0: [123 108 122 122 137 129 115 167 117 105 114 104]
1: [101 151 153 128 128 117 143 174 178 188 186 135]
2: [110 126 164 131 200 174 150 133 144 122 134 124]
3: [143 165 132 117 116  93 120 136 163 192 108 207]
4: [179 212  90 102 178 136 122 124 152 213 126 164]
5: [159 139  78  77  98 150 119 124 195 137 124 141]
6: [124 106 141 142 156 134 121 131 116  96 107 116]
7: [123 146 135 167  80  90 147 108 144 131 169  85]
8: [110 139 120 162  86 114 141 114 173 151 175  93]
9: [ 97 161 102 185 111 107 159 114 122 164 172 119]
10: [129 111 103 146 153 146  82 116  96 119 125 121]
11: [128 132 124 109 101 124 121 100 148 139 146 139]
12: [140 110 114 106 129 135 122 154 118 102 114 101]
13: [153 171 161  87 145 148 162 126 171 185 122 149]
14: [132 136 136 107  88 114 123 113  93 119 104 119]
15: [127 119 107 110 127 150 125 138 128 115 107 106]
16: [132  99 120 123 130 129 123 159 105  84 112  90]
17: [120 111 109 114 134 152 137 139 128 121 119 104]
18: [131 143 138 102  84 114 125 102  96 120 118 113]
19: [ 97 117 156 129 141  94 132  98 111 122 130 142]
20: [108 106 126 185 131 107 132 109  95 135 166 141]
21: [141 146 149 126 122  80 131 149 152 166  91 206]
22: [130 111 127 129 170 152 116 120 104 106 123 117]
23: [124 105 104 147 152 143  98 101 109 118 124 133]
24: [123 106 128 152 158 139 102 121 121 120 122 131]
25: [140 160 137 118 111  90 121 138 163 190 106 211]
26: [138 154 114 106  72 133 105  99 116 152 148 151]
27: [131 124  87 165  98  97 105 111 100 136 169 153]
28: [152 142 101 121  94 144  95 103 122 138 158 145]
29: [106  92 101 131 144 118  98 143 143 112 122 115]
30: [146 143 140 106 120 147 151  93  99 130 156 114]
31: [120  93 138 161 174 140 103 153 109 100 102 115]
32: [139 148 135 111  99 123 137  61 102 150 157 130]
33: [120 128 115 129  92  99 127 126  89 129 112 128]
34: [140 144 126  98 103 155 140  83 101 126 157 126]
35: [131 134 136 109  96 117 123 113  95 118 106 119]
36: [115  98 136 158 192 134 114 164 116  97 102 117]
37: [132 133 109 125  87 118  99 127 111 120 122 140]
38: [178 113 120 185 124 134 175 143 153 124 153 165]
39: [114  98 136 162 169 102 108 160 101 107 113 129]
40: [125 131 106 114  93  95 108 112 109 121 125 127]
41: [120 146  98 115  75 135 106 105 115 144 143 145]
42: [118 116 108 161 109  80 105 126 114 127 155 142]
43: [122  90 113 138 165 152 123 105 104 129 128 123]
44: [104  97 134 169 175 131 124 147 117 112 111 119]
45: [101  95 114 154 164 126  92 143 121 109 113 119]
46: [116 114 123 126 110  88 117 123 104 121 112 130]
47: [134 144 100 104 108 145 102  91 117 135 134 141]
48: [141 138 140 138 165 139 105 160 118 110 112 120]
49: [147 129 157 119 154 141 122 155 137 117  96 106]
50: [123 131 144 126 173 143 140 129 182 183 143 168]
51: [133 147 144 126  91 103 135 107 103 119 106 125]
52: [139 133 141 127 157 140 127 138 122 107 118 100]
53: [137 128  97  98  88 123 129 102 129 107 120 121]
54: [131 130 134 124 148 141 130 133 118 106 116 105]
55: [111  86 136 158 178 124 125 167 105 100  73 116]
56: [128 137 143 116 101 116 139 113  93 107 120 114]
57: [104 136 146 117 103 112 151 104  90 105 113 125]
58: [ 63 153 113 192 111 108 171 103 155 192 204 133]
59: [130 187  71 155  99 105  87  95 124 165 138 111]
60: [133 107 153 152 144 113  78 161 113 111 101 117]
61: [116 157 106 152 131 123 147 101 109 140 146 116]
62: [121 125 136 142  93  95 158 122 150 120 133 123]
63: [ 84 121 135 128 108 116 158 104 128 122 124 133]
64: [123 105 145 138 156 133 115 133 114  95 100 115]
65: [135 160 157 111 117 164 146 117 170 178 117 170]
66: [132 131 150 140 168 126 146 158 178 166 111 141]
67: [132 137 105  94  95 125  95 105 160 131 131 151]
68: [114 120 132 108  99 139 172  91 155 131 152 161]
69: [136 131 113 147 153 142 144 124 174 182 146 173]
70: [107 115 111 112 145 136 124 137 204 135 125 136]
71: [ 91 153 115 193 144  91 172 109 141 185 176 130]
72: [110 149 113 113 101 146 116  79 116 138 156 137]
73: [120 148 114 121  88 135 130 104 124 120 148 123]
74: [133 134 180 128 108 109 168 140 106 108 107 113]
75: [138 131 131 136 176 145 135 134 182 179 106 176]
76: [127 142 125 104 111 130 120  93 141 151 160 171]
77: [186 149 114  98 141 174 153 112 176 143 133 144]
78: [126  93 114 143 163 152 130 107 106 130 132 127]
79: [155 182 161 138 122 141 176 137 146 194 168 137]
80: [129 105 107 106 136 146 130 157 137 107 102 103]
81: [150 144 159  89 146 142 156 178 186 179 116 138]
82: [141 121 111 123 164 131  95 131 120 128 112 120]
83: [167 178 171  72 163 140 159 127 167 187 126 138]
84: [157 119 164 179 186 173 190 150 129 120 131 140]
85: [ 97 147 104 171 101 108 154 113 162 156 189 100]
86: [109 106 137 116 177 146 142 194 155 134  82 149]
87: [147 150 114 114  72 157 138  96 129 135 141 130]
88: [124 133  98  92  91 155 121  97 144 125 126 122]
89: [116 113 122 129 114  90 115 124 104 121 113 129]
90: [142 138 119 110  94 120 119  88  97 141 140 132]
91: [132 153 104 121  82 161 138  89 138 150 163 140]
92: [100  93 122 168 165 111 118 139 125  94 145 125]
93: [111  86 125 164 178 121 106 146 109  99 117 121]
94: [115 132  97 111  89 139 104  97 151 110 142 130]
95: [135 137 107 110 110 142  99 104 114 118 130 139]
96: [133 141 117 104 115 151 119  76 101 130 142 135]
97: [137 150 114 109  81 133 106 100 116 148 146 149]

[103  91 144 164 179 132 147 157 121 120 115 121] 44 36
[140 103  86 118 114  95  93 173 174 119 109 112] 29 80
[116 146  88 115  74 135 103 102 130 154 150 148] 41 97
[127 109  92 147 133 129  90 100 116 119 133 145] 23 10
[ 71 153 113 183 108 111 168 102 153 188 198 131] 58 71
[128 103 105 107 134 146 128 153 136 102 104  96] 80 12
[127 111 119 129 180 152 103 117 109 116 120 124] 22 24
[ 88 132 130 140 110 108 124 168 154 174 195 136] 1 85
[114 118 124 121 139 133 123 164 122 107 109  99] 0 12
[135 134 182 126 108 111 171 145 105 106 101 112] 74 56
[142 132  92 120 155 129  83 107 124 136 116 135] 82 23
[101 122 158 144 134  83 139 125 103 115 115 151] 19 89
[104 148 150 127 129 118 142 172 173 181 180 132] 1 50
[147 139 159 106 150 136 156 184 183 173 109 144] 81 66
[110 123 151 102 141  97 118  93 108 103 130 148] 19 46
[139 131 152 128 149 130 152 167 168 149 128 132] 66 81
[112 154 115 121 107 150 117  80 124 147 159 157] 72 76
[108  97 128 141 152 134 120 172 114 106 108  98] 0 31
[126 116 123 145 167 138  97 113 120 119 124 128] 24 23
[139 130 154 132 154 128 153 174 174 151 126 132] 66 81
[143 139 117 109  94 122 120  89 102 141 140 131] 90 97
[ 97  91 156 147 181 105 117 196 133 138  93 195] 86 39
[125 112 122 122 135 117  94 178 116 110  93 112] 0 60
[131 138 106  97  97 124  94 103 158 130 132 151] 67 11
[152 118 121  93  95 137 155 128 204 120 126 131] 5 70
[102 138 145 165  89  67 135  91 128 129 165 103] 7 62
[106  93 100 132 144 119  97 141 141 113 122 116] 29 45
[107 107 149 147 105  75 161 147 145 110 116 139] 62 63
[116 120 124 120 135 132 123 159 121 108 109 101] 0 12
[150 154 114 114  67 160 141  91 129 137 144 131] 87 91
[127 134 127 110 100 126 123  95 145 140 149 141] 11 76
[107 106  87 129 142 119 120 156 136 100 126 114] 29 0
[ 83 138 132 138 130 111 138 177 163 188 188 128] 1 85
[ 94 155 123 180 113  85 171 112 124 153 174 115] 9 71
[139 105  88 120 112  96  97 169 169 120 110 112] 29 80
[120 113  97 161 112  95 107 136 114 132 150 155] 42 27
[122 128 178 128 118 107 178 134 114 112 114 128] 74 57
[141 170  85 120  86 153 119  86 146 150 187 119] 91 28
[146 147 141 103 117 147 155  90  98 131 160 113] 30 34
[125 139 132 106 116 124 133  72 150 165 186 159] 76 11
[129 129 123  94  97 138 137 108 147 137 124 159] 11 67
[143 138 134 110 149 163 190 102 123 110 126 129] 30 54
[132 141 115 104 112 150 118  78 102 131 142 136] 96 47
[161 150 102  76 131 191 155  97 173 128 142 134] 77 5
[150 124 170  96 151 130 143 201 166 157  99 136] 81 66
[114 123 132 111 100 136 169  91 153 130 153 158] 68 11
[137 118 175 145 130 101 148 139 123 118  93 127] 74 6
[133 138 145  90 128 147 156 112  96 115 156 102] 30 34
[129 109 130 130 177 154 118 121 104 104 122 115] 22 6
[129 181  75 154 106 108  87  97 123 162 136 113] 59 41
[103 125 150 136 135 108 148  97 131 152 161 162] 19 76
[106 102 130 147 170 112 149 193 141 134 120 156] 86 66
[112  87 128 163 174 119 113 147 108  99 115 121] 93 44
[135 116 168 149 135 116 186 151 105 115 110 101] 74 54
[118 112  97 166 112  92 106 136 112 134 153 159] 42 27
[136 116 169 151 130 112 188 150 106 115 110 103] 74 54
[136 104 157 150 145 114  75 164 114 108  97 117] 60 31
[131 123  89 161 101 101 107 113 101 134 165 149] 27 42
[128 107 124 120 137 132 114 166 114  99 107 102] 0 16
[109 151 107 129  84 133 141  89 115 133 150 111] 73 72
[187 134 132 116 127 163 177 133 163 110 118 139] 77 38
[175 141 121  97  62 155 130 106 124 118 126 121] 87 53
[138 143 128  99 108 156 138  88 102 123 151 124] 34 30
[141 127 109 165  93 126 142 112 103 128 155 145] 27 73
[ 84 132 134 140 117 107 120 171 153 167 183 133] 1 85
[108  95 103 132 145 118  99 145 139 111 122 115] 29 45
[107  95 107 131 143 119 104 141 141 113 122 115] 29 45
[106 124 163 166 153  89 161 125 122 124 117 136] 19 63
[109 105 127 181 130 106 133 113  99 134 160 141] 20 42
[128 128 151 149 133  98 160 127 134 130 113 136] 62 19
[106 133 137 126 126 113 143  90 137 166 165 171] 76 11
[108 118 154 124 150 119 140  79  96 139 133 123] 19 57
[ 90  97 146 157 169 106 119 169 102  97 114 136] 39 93
[195 137 131 114 123 167 183 133 165 110 118 140] 77 38
[102 119 169 167 154  84 167 126 123 120 115 139] 19 63
[121  93 139 163 175 141 104 153 110 100 100 116] 31 36
[166 125 128 197 144 155 202 125 135 137 173 175] 38 84
[ 83 141 132 136 126 110 138 172 162 189 188 132] 1 85
[152 145 102 118  88 142  94 104 123 139 157 147] 28 97
[129 140 144 114  97 115 143 111  90 107 121 113] 56 35
[104  95 116 153 164 127  94 145 120 108 112 117] 45 93
[129 146 103 104  90  98 106 112 104 133 122 136] 40 37
[116 108 147 140 113 101 173 155  83  90  93 123] 74 57
[110 116 114 113 146 136 122 137 197 132 123 134] 70 29
[120 152 126 123  97 117 136  74 111 164 165 148] 32 72
[115 102 108 126 151 146 158 134 114 115 133  98] 17 54
[149 117 129 123 159 121  95 134 104 120 112 117] 82 48
[121 109 126 154 153 136 106 120 124 123 128 129] 24 23
[115 103 107 125 157 111  84 150 140 127 110 126] 29 45
[124 139 122 107 109 128 116  91 139 148 162 172] 76 11
[ 94 115 153 132 140  93 132  99 111 121 129 140] 19 63
[134 133 112 144 146 142 140 123 171 180 146 172] 69 50
[141 170  83 119  86 150 116  88 142 146 183 117] 91 28
[128 130 134 132 172 147 142 139 193 188 146 176] 50 69
[143 177  85 145 108 145 125  97 136 165 189 123] 91 28
[115 108 161 154 126 101 181 156 101 104  93 123] 74 57
[138 162 119 166  89  94 145 114 103 124 161  92] 7 61
[113 120 159 124 148 112 143  90  92 122 126 129] 19 57
[153 116 121  89  97 139 155 129 211 121 126 133] 5 70
[108  97 101 135 140 119 102 140 145 116 128 115] 29 45
[159 157 111 113  78 165 141  95 137 139 149 128] 87 91
[138 110 145 144 155 143  85 122 114 111 112 132] 24 64
[136 127 178 136 113 103 160 137 129 127 101 123] 74 62
[108 105 106 117 136 113 124 146 157 102 122 106] 29 80
[116 120 122 119 136 133 121 157 121 109 112 102] 0 12
[132 155 155 115 120 162 145 121 166 172 117 164] 65 13
[110 150  87 112  78 142 133  91 168 148 171 117] 91 94
[124 125 152 157 136  94 163 129 136 131 112 138] 62 19
[105 120 169 133 201 177 151 134 141 113 133 124] 2 22
[113 151 116 121 110 151 119  84 123 145 156 153] 72 76
[109 123 139 114 127 109 130  97 112 117 129 143] 19 63
[110 131 146 136 147 105 130 107 114 122 126 141] 19 89
[108 132 146 135 143 101 131 105 113 123 127 142] 19 89
[123 129 143 128 175 143 140 134 182 181 142 166] 50 75
[115 147  90 118  74 137 105 100 131 156 153 145] 41 97
[115 110 133 156 145 106 124 107 106 121 155 138] 20 19
[119 127 136 141  92 100 157 120 151 122 135 123] 62 63
[120 115  88 147 152 115 101 109 133 118 146 148] 23 24
[161 189 119 117 177 135 123 138 178 201 131 125] 4 13
[121 128 148 160 137  93 164 127 136 136 117 137] 62 19
[113 119 142 112 129 109 125  98 108 107 123 139] 19 57
[126 109 125 149 150 139 104 120 124 120 123 131] 24 23
[ 81 137 135 138 121 112 137 160 154 180 205 133] 1 85
[144 174  80 118  84 156 117  85 145 148 188 115] 91 28
[111 130 146 136 143 106 132 109 112 123 127 139] 19 89
[126 108 112 144 131 133 113 160 123 102 106 110] 0 16
[129 111 110 130 145 146 110 103 101 114 133 128] 23 43
[150 121 130 118 157 116  94 131 109 126 111 126] 82 48
[126 106 104 146 150 143  98 106 112 117 123 132] 23 10
[120 124 137 143  92  94 159 123 154 119 134 121] 62 63
[134 135 154 132 170 133 142 160 181 166  97 155] 66 75
[121 151 112 117  83 138 131 104 126 120 147 122] 73 87
[103  99 131 151 174 111 150 203 143 132 116 156] 86 44
[154 145 101 120  89 144  94 103 123 140 160 147] 28 97
[112  87 126 163 177 122 103 145 110 100 116 122] 93 31
[120 120 130 160 156 122 130 105 129 141 164 169] 20 24
[151 119 120  90  97 140 151 127 203 121 126 134] 5 70
[138 116 105 128 164 130  89 131 116 123 111 118] 82 10
[138 110 116 108 129 131 122 151 118 104 115 104] 12 0
[134 135 108 122  78 117  98 126 109 121 122 142] 37 40
